Rows are one point carried round by a steady rotation, each followed by how many steps it has turned.
The counts run from 0 to 268.
[ 35  33  21  28   2   8  18  10  39 -12 -12 -27 -66 -24  -2  -5  16  -6
  -2  16   5   3 -21 -19  -8   5   2   4  11  13  18  -7 -40  -5   8  -3
  23] : 201
[ 10  41  -3 -36 -14  -2  -2 -17 -13  14  33  -8 -21 -19  13   7  31   2
   2  28 -40 -56 -17  -4  31 -28 -12  24 -37  -1   3   5  11  -1   2 -11
 -12] : 55
[ 14 -44  10  52  28 -35 -13   6 -24  -9 -18  11 -31 -15   6 -34   5   9
  17  -4  -2  -6  12 -15 -19  11  10 -29 -22 -18  -6  37 -42  22  -2  12
  14] : 268
[ 20  27  26   1   3  -3 -26  41 -12 -19 -17  -3  -4 -48  38  41  31  -2
  29  32  -8  -7 -27 -25   8   7   8   8 -31   0 -15  10   9  19 -16  18
  12] : 61
[ 30 -11   2  28   4  21  32 -31   8  22 -28   8 -55 -24 -17  19  12   9
 -27   9 -29 -15 -27 -12  18 -32 -11  -5 -12  25   0 -10  -2 -21 -13 -21
  23] : 47
[-25  24   4 -13 -24  -4   4 -11  -6  32  -1 -11  21 -51  20   1  -9   6
  11  -4 -38  -2  -5  -1  36  33  18   5   1 -23  54  27  11   0 -23  -6
 -18] : 141
[  1  19  24 -18  13   5 -23  16 -12  -3  23   2   7 -45   1  12  30   1
  29  18 -15 -48 -15 -10   7 -11 -16  -5 -38 -32   5  15  33  33  18   1
 -26] : 22
[ 25  23  22 -18  23  38 -10 -32  15  22   5   5 -68  15 -27  15  -4  -4
 -27  13  -1  -3 -20 -25  10 -42  -3   8  -9 -14   5 -22   7 -16  27  -9
  24] : 85
[ 19  36  62  13 -18  -4 -29 -12   4  40  -4  12   6 -24  -9  40  15   9
  19   2  -1  -7  18 -16  -3 -32 -18   7 -12 -14  15   4  31  12  22 -29
  15] : 255
[  8  16   6  -8   3  -5  10  14  -8  31  12 -16 -17 -36  25  51  15  13
 -18  14 -26  -3   5  -5  -1   1   6  22  -4  27  48   0 -57  -4 -20  -3
  22] : 133
[  0 -11  10  47  11  25 -10  22 -12  17 -40 -11 -16 -25   7  22  27  -6
 -14   2 -21  37 -15  -2  30  -6  22  -6  -6 -26   7  31  39  -3 -13 -11
  -9] : 147
[ 42 -15   3  22  23   2  12 -33  33   3 -33   7 -22 -28 -32 -14   7 -11
  17 -13 -13   3  12 -32  -2 -20  30 -37  -7  23 -31  11   8 -14   3  26
  10] : 44
[ -5   5 -16 -41 -22   4  11 -36  34  22  -2  -2  16 -32  10  20  15 -18
  -6  14 -18 -13   0 -14  35  12  26  10 -23  27  29   9  -4 -21  -4  11
 -44] : 211
[  1   8  17  -9  14  17 -10  -6 -10  -6  40   8  25 -39  -4  13  32  -3
  40   8 -15 -44  -4 -15  -5 -26 -14  -7 -49 -37  11  12  16  28  14   5
 -20] : 21
[  3  31  -9 -32  12  16 -14  26 -18 -29  18 -26 -32 -28  -6  39  36   5
  -7  42 -14 -35 -22 -17   2   0  29  18 -32  18   3 -16  -4   1  -6   5
 -10] : 93
[ 17 -24 -10   0  -4 -21 -17  24 -24  11   8  23  14 -27  26  37  16  -6
  22   9 -10  -9  -1 -35  20  42 -10   4 -15 -37 -20   9 -22   4 -47  14
 -34] : 26
[-12  15 -22  12 -10  32 -17   0   8  -5  12   7 -26 -11 -12 -27   2 -13
  38  28  24  17   9 -44 -23 -15  20   7 -22 -50 -31  13   7  13  35  20
  -2] : 192
[ 39 -29  31  10   2  10 -29 -19   1  36  11  36  40 -11 -15  48  29  10
  -7   4   3   1  22 -19 -10   2 -15  -3 -37  20   8   2 -18 -16 -20   2
  -6] : 252
[ 32 -29  37  34  41  29  17 -35   8  -1  -2  13   2 -12 -28  24  40   7
  -5  14 -17 -13   2 -14 -16 -38   8 -20 -10  20  20  -7 -10   5   2 -10
   2] : 13
[ 20  -4   7 -27  14   7 -33  17 -17 -19  19  12  25 -21   0  25  26  -3
  30  37  -2 -22  -1 -34   2   2  14  -7 -44   3 -26   9 -11  24 -23  43
 -17] : 59
[ 13  25 -49 -40   2  13  19   2  -6   3  28 -15 -51 -25 -37  25   1   5
  -5   0 -32 -32   6 -30  14  -7  19  14   0 -16   1 -29  -6 -15   0 -16
 -16] : 125
[ 29  23 -32  14  -6  20   5  24  10 -30  16 -25 -39 -52 -56 -15   9   4
  31   2   0 -19  -2 -24 -16 -13   9 -14 -10 -18 -22  -8   3  17  -3  12
  13] : 161
[-22 -13 -24  -1 -16  11  12 -22  -6  30 -26   3 -47 -58   0 -36 -19  16
 -32  -1 -15 -16  -3 -11   2   9  15 -12 -13   1 -18  14   7 -34  -8  25
 -31] : 40
[ 17 -19  25  -8 -22 -33 -25   1 -34  22 -18  29  -1  -4  24  16 -14  -5
   7  17  17  -1  -6 -10  -5  17  -3  -6 -16 -23  19   5 -52  24 -59   9
  15] : 65
[  1 -16 -18   5   7   3   3 -14  12  24 -62   5 -59 -12   7   7 -10 -15
 -21  -5  -8  24  -3 -22  24   0  38  -5 -19  14 -21  19  16 -28  13   9
  -4] : 78
[  9 -24 -25   2  12  21 -15 -36  -7  45  29  11 -42  21 -37   8 -20   8
 -25 -18   0  12  10 -23  -3   3 -13   3 -26 -28  11  -9 -21 -16  12  -6
  10] : 119
[-15   2  -5  33 -46  15 -17 -13 -22  41  -6   8 -33   6   9   0  17 -10
 -15  24   1  25  -9   0  17 -18 -20  23 -26 -44  20  17   9   9  -6 -46
   8] : 187
[ 36 -29 -23  15  -1  -1  -3   6  14 -26  -7   1 -40  -9 -38 -14   2  -6
  14  17  20   4   1 -44 -23  19  13 -14 -11   0 -12  -9 -58   9 -10  28
   6] : 198
[ 27 -14  -4 -43   4 -12 -34   1 -28  -9  26  17  22 -12 -13  13  25  -8
  19  25 -11 -34   7 -28  10   6  11   4 -45  -1 -21  10 -15  27 -26  34
 -24] : 58
[  3  11  21 -26  12  -9 -20  29  -8   4   8 -14  -5 -45   6  22  27  -7
  15  22 -24 -37 -13 -20  30   3 -13   6 -24 -30  -5  17  34  29  16   1
 -38] : 23
[ -2  -5   3  -7   2  18   5 -32  23   2 -12  11  -7 -52 -50 -36 -18  17
  15  -3  18 -18  38 -27 -32  -4  33 -38  -2  -1  -1  -4   3  -6  15  25
 -24] : 5
[  9  11  12 -13  -4  28   9 -50  32   4  24  -1   5  -9 -15 -34  17   2
  -4  10  22 -22   6   5 -29 -14  17 -19 -19   6  53 -10 -54 -10 -19  27
  -8] : 206
[ 27  23   5 -10 -13 -31  27 -20  33  18  -5 -17 -60   0   3  -7   3  -9
 -15   8   0 -10   2  -8   4  -4   1  10  17  12  38 -10 -63 -14  -4 -11
   4] : 203
[ 15 -34 -30  36 -10 -16 -13 -12 -15  53 -18  14 -14  23 -13  13   8  -8
  -2 -24 -18  48  27  -8  21 -11   8   2 -18 -32   1  37 -11  -4 -23 -21
  -2] : 150
[ 10  13 -17 -47 -17 -20 -17 -18 -26  16  28  -2  -7 -10  -5   4  30   0
   1  26 -37 -56  -4  -5  36  -8  -8  21 -45   7   2  15   2   4 -10  -3
 -20] : 56
[ -9 -12 -17  12 -40 -13 -35 -24 -32  36  12  15 -22  34 -22 -41   2  -5
  -4  21  11  13  22 -17   7  -3  -8  14 -31 -49   0  31  -7  13   4 -17
 -13] : 189
[-12  -5  16 -23 -35  -2 -19 -24 -50  41  15  32   4 -17 -10  19  -6  22
 -12  24 -11 -24  23 -33   6   6 -13  10  -5 -40  20  -1   3  12 -14 -33
 -20] : 258
[ 45 -14  -4  35  11   8  -5 -49  16   5  -9  19 -25  14 -44 -17   3  -2
  11 -19  15   1   2  -1  -5 -21   1 -27 -47   9   3  -4  -3 -18   6  -5
  49] : 82
[ 26   8  39  27  -6 -30 -23  46 -16  10 -40   3 -36 -34  19  17  21  -3
   9  -6  25  -1   5  -2 -10 -24  -2 -12   0 -38   0   8 -15  28 -10  -9
  -1] : 30
[-13  30  55 -32  22  26 -30  -8   7  22   1 -10  30 -40   8  10  -4   5
  17   4 -13  11   2 -15 -19 -20  26 -11  15 -23  54  10  -5  32   4  29
  -4] : 138
[ 42  19  13  -9  35  -1 -13  35   6 -17   1 -34 -15 -20 -27  36  47   5
  20  11 -10  -1  20 -22 -13 -13  35  -9   5  27   5  -9 -28  14   3  21
   6] : 130
